In the data rows, 128 means zero.
Some points, one per row:
[185, 107, 94, 86, 107, 255, 255, 77]
[150, 140, 140, 85, 139, 89, 19, 98]
[90, 144, 139, 166, 121, 140, 100, 119]
[83, 136, 99, 105, 78, 157, 121, 145]
[195, 116, 115, 126, 35, 145, 166, 156]
[121, 168, 125, 92, 123, 80, 161, 148]
[155, 69, 137, 189, 115, 153, 231, 182]
[242, 141, 149, 191, 218, 118, 170, 111]
[104, 34, 176, 170, 186, 91, 165, 122]
[155, 77, 79, 133, 91, 183, 145, 128]
[133, 204, 99, 83, 106, 153, 93, 105]
[109, 141, 140, 116, 195, 49, 124, 119]
[112, 116, 118, 101, 165, 170, 255, 133]
Here are 10 more points, each followed by its number:
[130, 102, 190, 135, 184, 51, 51, 95] 0
[138, 74, 152, 89, 74, 61, 82, 192] 1
[176, 141, 138, 149, 161, 33, 119, 127] 2
[131, 134, 213, 164, 118, 5, 138, 171] 3
[143, 157, 164, 168, 59, 106, 134, 152] 4
[119, 113, 129, 55, 60, 62, 76, 132] 5
[87, 123, 103, 84, 56, 48, 94, 186] 6
[104, 116, 115, 92, 86, 108, 108, 127] 7
[90, 145, 132, 146, 172, 155, 123, 126] 8
[131, 93, 153, 169, 154, 95, 153, 110] 9
Which three of these numbered points are nearest to each point below, looking only along the 2 directions in which the first points spread most? Their numbers follow each, nearest first.
[177, 124, 156, 190, 134, 0, 75, 117] > 0 3 2
[45, 135, 121, 68, 134, 0, 50, 176] > 0 5 6
[135, 153, 125, 137, 7, 71, 64, 166] > 5 6 7
[95, 77, 243, 108, 218, 57, 90, 0] > 0 3 2
[60, 117, 225, 119, 255, 113, 137, 142] > 3 2 9
[172, 99, 179, 172, 177, 101, 175, 151] > 9 3 2
[84, 122, 84, 130, 76, 17, 127, 163] > 1 8 6
[175, 179, 86, 93, 128, 83, 61, 171] > 6 5 1
[112, 168, 100, 29, 137, 85, 40, 134] > 5 6 1
[115, 94, 77, 78, 101, 115, 166, 188] > 4 7 8
[195, 104, 126, 43, 86, 255, 246, 88] > 4 7 8
[159, 106, 189, 221, 212, 171, 232, 78] > 9 8 3
[118, 162, 105, 112, 167, 107, 100, 84] > 1 6 8
[84, 90, 199, 130, 161, 92, 91, 124] > 2 3 0
[119, 101, 119, 198, 219, 173, 152, 123] > 9 8 2
[144, 184, 122, 146, 114, 129, 38, 123] > 6 5 1
[152, 39, 141, 103, 128, 100, 129, 82] > 8 9 4
